In the data rows, zero lies at 4.5, halfway between 4 and 5.
Here are some points, one per row:
[6 8 5 4 4 7 5 5 5 4 4 7 4 5 5 4 3 6 3 5 5 6 4 6 5 3 3 5 6 4 4 4 5 5 5 3 3 5 5 5 4 3 3 2 5 1 3 5]
[6 6 4 7 5 7 6 5 2 3 4 5 5 5 5 4 5 5 5 5 6 6 5 6 1 4 6 5 8 8 4 5 5 2 0 5 6 4 5 6 4 5 7 4 5 8 6 6]
[4 5 6 5 2 5 8 2 3 6 5 5 4 5 6 5 6 3 3 5 7 3 3 3 2 5 4 3 4 2 3 2 3 4 5 6 3 2 4 4 6 9 5 6 2 4 1 7]
[1 6 8 2 5 9 3 6 3 5 7 5 7 3 5 4 4 3 5 2 5 4 7 2 4 2 6 4 8 2 6 5 4 5 2 4 6 7 5 4 3 4 5 5 4 4 4 8]
[2 2 3 6 3 6 4 0 5 2 3 5 7 4 2 7 4 6 5 7 2 3 0 7 8 2 3 3 4 4 6 6 8 7 2 5 3 4 5 1 9 4 7 3 4 4 5 4]
[5 5 4 5 3 2 3 3 3 6 4 7 5 6 4 3 2 5 2 2 7 6 5 4 1 4 2 5 6 0 4 7 8 6 6 2 3 7 4 4 4 6 6 4 3 4 6 5]
[6 8 1 4 3 4 2 6 3 7 1 7 7 3 4 3 7 4 4 3 4 6 4 5 4 5 6 5 4 6 9 4 3 4 3 4 5 3 3 4 6 5 3 3 3 4 4 4]
[5 3 1 2 8 5 3 4 3 6 5 3 7 6 5 5 2 6 6 7 6 3 2 3 4 3 5 4 4 4 7 5 5 2 7 3 6 4 5 3 3 6 5 4 6 1 3 5]
[3 6 4 5 7 3 7 1 6 5 4 4 4 4 5 4 3 7 5 2 7 4 2 4 7 5 6 7 5 7 6 6 3 6 6 6 1 9 5 4 4 3 3 4 8 7 9 3]
[5 9 1 1 6 2 6 3 4 5 4 2 4 2 5 8 4 4 4 5 8 6 6 6 4 4 2 2 3 9 3 8 7 6 5 6 4 6 4 4 3 4 5 6 3 2 5 6]
[4 4 4 5 7 6 6 6 6 6 5 5 6 4 1 6 5 5 4 0 4 5 6 6 7 5 4 3 4 4 2 1 3 3 2 5 5 5 6 5 6 4 1 4 8 6 4 2]
[7 4 4 4 5 7 3 5 4 3 7 6 3 5 6 5 5 4 3 3 7 4 3 4 8 4 6 6 3 6 4 3 6 4 6 5 4 4 4 6 4 2 6 6 3 4 6 4]
[6 5 5 4 5 5 5 4 6 7 5 5 5 5 6 5 4 3 6 6 4 3 4 6 5 6 3 7 3 4 8 6 7 3 6 4 8 6 5 4 3 8 4 3 4 7 3 2]
[5 5 4 6 3 3 1 5 4 5 4 3 3 3 4 5 3 1 5 8 6 5 3 6 5 7 7 4 4 3 4 3 8 4 4 4 7 5 3 3 5 4 5 4 4 4 3 6]
[6 2 5 5 5 5 6 7 6 5 8 3 6 3 3 2 4 6 5 3 6 4 4 4 3 5 4 2 3 6 6 5 6 5 7 4 4 5 4 2 4 5 4 2 2 5 3 6]
[1 6 3 2 5 5 3 3 8 0 5 6 3 3 6 4 7 8 6 4 5 6 7 5 3 3 3 3 6 4 3 4 8 5 5 4 3 6 4 4 4 6 4 4 4 8 6 3]
[4 4 6 3 3 9 7 5 2 4 5 6 3 2 4 3 4 7 3 6 6 3 4 3 4 5 2 4 5 2 4 3 3 4 4 6 5 4 5 5 3 4 6 3 4 3 6 5]
[6 7 4 3 5 4 7 4 8 6 6 4 3 4 3 4 4 6 4 6 5 5 7 4 4 6 5 5 4 5 4 3 5 5 4 3 4 4 8 4 5 4 7 6 1 5 4 4]
[4 6 5 6 7 3 3 8 6 4 3 3 3 5 7 4 6 2 4 6 3 4 8 1 7 3 4 5 4 6 5 4 3 6 3 5 4 1 3 4 5 5 4 0 6 7 3 2]
[4 3 6 6 4 3 6 6 4 4 6 4 5 7 6 6 4 2 3 8 3 5 4 4 3 4 5 2 7 2 5 4 6 3 6 4 3 6 5 6 3 5 3 6 3 3 4 7]
[4 0 3 3 2 2 6 3 3 7 5 3 4 6 4 4 6 7 4 3 2 3 7 2 6 5 3 3 2 3 7 0 6 3 4 6 2 7 6 6 5 5 5 2 3 7 5 9]
[5 0 5 7 8 3 5 6 9 3 1 5 2 3 9 4 4 2 4 4 5 2 4 7 6 5 2 5 6 7 5 3 2 3 5 6 6 6 5 9 4 5 3 5 5 0 6 4]
[2 8 3 0 4 6 3 6 6 3 3 4 6 6 4 5 6 7 3 6 5 4 5 3 4 8 3 4 2 6 4 7 6 1 5 3 4 2 4 4 4 3 2 6 3 6 4 4]
[7 4 3 6 6 5 8 8 4 5 4 6 2 9 1 5 6 8 6 4 4 6 6 5 3 5 5 6 3 4 2 5 0 6 3 4 5 4 3 6 4 9 4 5 3 3 3 4]
[6 3 5 0 6 1 8 5 6 9 7 5 3 2 7 8 4 5 9 6 2 4 8 1 3 5 2 7 6 9 3 4 2 7 3 1 8 6 6 4 6 0 2 4 5 7 8 6]
[2 6 4 5 4 7 6 6 6 6 7 6 5 4 6 2 6 6 4 5 6 5 3 5 4 5 2 6 3 5 3 5 4 5 7 6 6 3 5 5 4 4 4 7 6 6 4 5]
[5 1 2 8 5 5 4 5 6 3 6 5 8 6 3 3 0 2 2 3 3 3 4 6 0 5 5 6 3 0 3 9 2 7 6 3 4 6 5 6 5 3 6 4 2 7 5 7]
[2 2 5 5 3 2 7 5 4 6 3 2 6 4 5 4 5 6 4 3 6 4 4 4 4 5 9 5 7 3 2 9 5 5 8 3 3 3 2 6 6 4 7 4 5 6 5 5]
[7 5 5 4 4 6 3 5 5 4 5 5 5 3 5 5 5 4 1 7 2 6 6 7 5 6 5 7 4 4 4 3 6 5 3 4 3 5 5 6 5 7 4 5 8 6 6 6]
[6 7 5 6 4 4 5 4 4 4 6 6 5 5 5 5 7 4 7 6 4 5 5 3 5 5 3 5 2 3 6 7 6 7 6 3 5 4 5 5 5 5 4 4 4 3 4 5]
[4 5 7 3 4 6 4 3 2 2 5 3 5 4 4 5 3 5 5 3 6 7 4 6 7 6 5 5 5 5 6 6 2 2 4 4 4 4 6 6 5 2 5 5 3 4 5 4]
[8 5 7 4 3 3 8 2 7 4 2 7 3 3 7 3 3 6 6 5 4 5 6 5 9 3 7 3 3 3 5 6 1 4 3 6 5 5 4 3 1 3 5 9 4 6 6 6]
[5 5 4 5 3 4 4 3 5 5 4 3 5 4 2 4 1 4 6 6 6 6 3 3 5 6 5 5 2 4 6 5 7 5 5 4 6 3 5 8 4 7 3 5 5 4 7 4]
[4 3 4 6 5 5 3 4 4 2 6 6 3 2 5 4 1 6 4 4 2 5 6 7 4 2 5 4 8 5 4 5 9 1 6 5 5 5 6 4 4 5 3 4 3 7 5 2]
[9 6 4 5 2 1 5 3 4 3 5 6 4 3 4 2 4 2 4 6 5 7 2 5 4 2 6 5 3 6 0 4 3 2 2 5 2 4 5 5 1 4 3 0 5 4 4 4]
[4 3 4 6 6 6 2 4 3 7 7 4 5 4 5 2 6 6 5 6 3 6 2 2 4 6 6 3 3 4 5 6 4 5 4 6 4 5 5 5 3 4 7 5 7 0 6 2]
[7 5 4 5 2 1 5 6 0 1 4 4 1 7 4 5 2 2 6 2 2 4 1 3 3 6 5 5 5 7 4 4 2 9 3 4 6 0 3 4 4 1 5 3 7 6 3 5]
[6 6 8 5 6 6 5 6 6 4 3 4 5 4 6 4 4 5 7 5 5 5 5 6 6 7 4 4 5 4 3 5 3 4 7 4 3 5 6 4 3 2 3 5 5 6 7 4]
[3 5 5 4 3 3 1 3 4 6 5 1 4 4 4 4 1 6 2 3 5 4 4 6 4 2 4 4 6 3 4 7 1 5 6 4 5 5 7 4 4 6 5 5 7 4 4 7]
[6 5 4 7 3 8 2 3 4 6 7 6 4 5 5 5 3 4 5 6 5 4 5 3 3 5 3 3 4 4 7 4 3 3 4 5 4 4 3 5 5 5 4 5 6 4 5 4]
[0 5 8 3 4 4 4 3 5 4 6 2 5 6 3 4 3 4 4 5 6 4 3 7 4 5 6 6 5 3 7 3 3 5 4 5 2 4 3 6 6 3 3 5 3 4 5 4]
[5 3 6 6 4 9 4 4 4 6 0 3 2 9 7 3 3 3 6 1 7 4 6 5 4 3 9 5 2 7 3 5 6 3 5 6 8 6 4 8 8 4 6 5 7 3 4 3]
[4 8 5 6 6 2 4 9 3 5 4 7 4 3 3 6 4 3 5 4 3 4 6 4 4 5 5 4 4 7 7 6 3 2 7 5 4 7 6 4 6 6 5 6 5 3 4 4]
[6 3 4 1 4 1 2 5 6 4 5 6 5 6 1 4 4 5 6 6 6 3 5 7 2 4 5 5 6 1 2 7 7 6 6 7 5 4 8 4 8 3 4 6 4 5 7 1]
[4 6 5 4 4 6 2 3 6 6 5 7 5 4 3 8 4 6 5 2 5 3 1 6 5 6 2 4 4 6 4 4 5 6 4 4 5 2 6 5 4 2 5 4 3 6 2 4]
[3 3 2 4 3 3 7 6 4 3 3 4 7 6 6 6 4 5 3 3 5 4 4 4 5 4 2 4 3 2 7 0 6 2 2 3 3 6 5 4 4 0 4 3 6 4 4 3]
[4 0 6 3 6 6 4 5 5 2 1 6 3 3 5 4 9 1 3 4 7 4 6 4 4 3 1 2 6 9 4 3 3 5 6 5 6 5 4 7 4 4 6 6 6 4 0 2]
[6 1 2 6 4 5 2 7 4 3 3 4 3 6 6 5 9 1 5 5 3 6 4 3 6 6 4 5 5 8 0 5 1 0 1 3 4 4 5 2 6 5 6 7 3 6 7 6]
[7 7 5 6 6 0 5 4 5 5 3 3 5 4 4 3 1 5 5 3 2 6 3 2 6 4 5 5 5 2 4 2 6 7 4 7 3 2 0 5 5 3 5 4 5 5 2 3]
[3 6 3 4 5 5 5 0 4 3 5 6 6 6 3 5 9 1 0 3 2 4 6 3 8 2 4 5 3 1 7 0 6 3 6 3 8 3 3 5 4 4 5 3 4 6 9 4]
[5 7 4 5 5 5 7 4 5 3 5 4 6 4 3 5 5 4 8 6 2 4 4 3 7 4 3 5 6 4 5 4 4 3 6 4 5 6 3 3 4 6 3 4 4 2 4 1]
[4 6 5 4 7 4 4 4 2 2 3 1 3 3 3 5 8 7 7 3 2 3 3 5 4 4 4 5 6 3 3 8 5 6 4 3 6 7 4 5 5 4 4 7 5 6 5 4]
[1 2 7 8 4 5 4 4 4 7 5 5 6 3 3 2 6 2 7 4 3 4 5 4 6 3 4 6 3 6 7 4 8 5 4 4 2 5 4 5 1 7 4 6 4 6 5 4]
[1 0 4 6 4 4 4 7 5 6 5 4 5 3 4 8 5 5 3 6 6 5 6 3 0 3 9 5 4 4 7 6 1 8 6 4 7 0 1 2 4 7 4 4 3 3 4 4]
[6 6 5 1 3 7 4 5 6 4 4 4 4 4 3 4 4 2 4 5 2 4 5 6 4 4 3 2 8 4 5 6 5 5 6 7 4 4 4 1 3 4 4 5 6 3 3 5]
[4 2 7 8 3 2 5 5 1 5 5 3 6 5 5 5 5 7 1 3 6 4 7 5 5 5 6 6 4 7 0 3 5 5 3 5 5 2 5 2 5 5 5 3 6 4 3 6]
These points spread out most along one direction. Take the direction at right angles to it along which they spread out most. Go by this last direction. Where along it does each point below lie, from 0 to 99? The average is 50, and the first point in the table lies past the average. One standard deviation of the points above along it is 16.
[4 5 6 5 2 5 8 2 3 6 5 5 4 5 6 5 6 3 3 5 7 3 3 3 2 5 4 3 4 2 3 2 3 4 5 6 3 2 4 4 6 9 5 6 2 4 1 7] 25
[4 3 4 6 6 6 2 4 3 7 7 4 5 4 5 2 6 6 5 6 3 6 2 2 4 6 6 3 3 4 5 6 4 5 4 6 4 5 5 5 3 4 7 5 7 0 6 2] 41
[4 2 7 8 3 2 5 5 1 5 5 3 6 5 5 5 5 7 1 3 6 4 7 5 5 5 6 6 4 7 0 3 5 5 3 5 5 2 5 2 5 5 5 3 6 4 3 6] 19
[6 3 4 1 4 1 2 5 6 4 5 6 5 6 1 4 4 5 6 6 6 3 5 7 2 4 5 5 6 1 2 7 7 6 6 7 5 4 8 4 8 3 4 6 4 5 7 1] 59
[5 1 2 8 5 5 4 5 6 3 6 5 8 6 3 3 0 2 2 3 3 3 4 6 0 5 5 6 3 0 3 9 2 7 6 3 4 6 5 6 5 3 6 4 2 7 5 7] 21
[0 5 8 3 4 4 4 3 5 4 6 2 5 6 3 4 3 4 4 5 6 4 3 7 4 5 6 6 5 3 7 3 3 5 4 5 2 4 3 6 6 3 3 5 3 4 5 4] 49
[6 7 4 3 5 4 7 4 8 6 6 4 3 4 3 4 4 6 4 6 5 5 7 4 4 6 5 5 4 5 4 3 5 5 4 3 4 4 8 4 5 4 7 6 1 5 4 4] 63
[4 4 4 5 7 6 6 6 6 6 5 5 6 4 1 6 5 5 4 0 4 5 6 6 7 5 4 3 4 4 2 1 3 3 2 5 5 5 6 5 6 4 1 4 8 6 4 2] 61
[5 7 4 5 5 5 7 4 5 3 5 4 6 4 3 5 5 4 8 6 2 4 4 3 7 4 3 5 6 4 5 4 4 3 6 4 5 6 3 3 4 6 3 4 4 2 4 1] 67
[7 5 5 4 4 6 3 5 5 4 5 5 5 3 5 5 5 4 1 7 2 6 6 7 5 6 5 7 4 4 4 3 6 5 3 4 3 5 5 6 5 7 4 5 8 6 6 6] 55
[4 6 5 4 7 4 4 4 2 2 3 1 3 3 3 5 8 7 7 3 2 3 3 5 4 4 4 5 6 3 3 8 5 6 4 3 6 7 4 5 5 4 4 7 5 6 5 4] 62
[2 2 5 5 3 2 7 5 4 6 3 2 6 4 5 4 5 6 4 3 6 4 4 4 4 5 9 5 7 3 2 9 5 5 8 3 3 3 2 6 6 4 7 4 5 6 5 5] 26
[6 8 1 4 3 4 2 6 3 7 1 7 7 3 4 3 7 4 4 3 4 6 4 5 4 5 6 5 4 6 9 4 3 4 3 4 5 3 3 4 6 5 3 3 3 4 4 4] 45
[5 3 1 2 8 5 3 4 3 6 5 3 7 6 5 5 2 6 6 7 6 3 2 3 4 3 5 4 4 4 7 5 5 2 7 3 6 4 5 3 3 6 5 4 6 1 3 5] 47
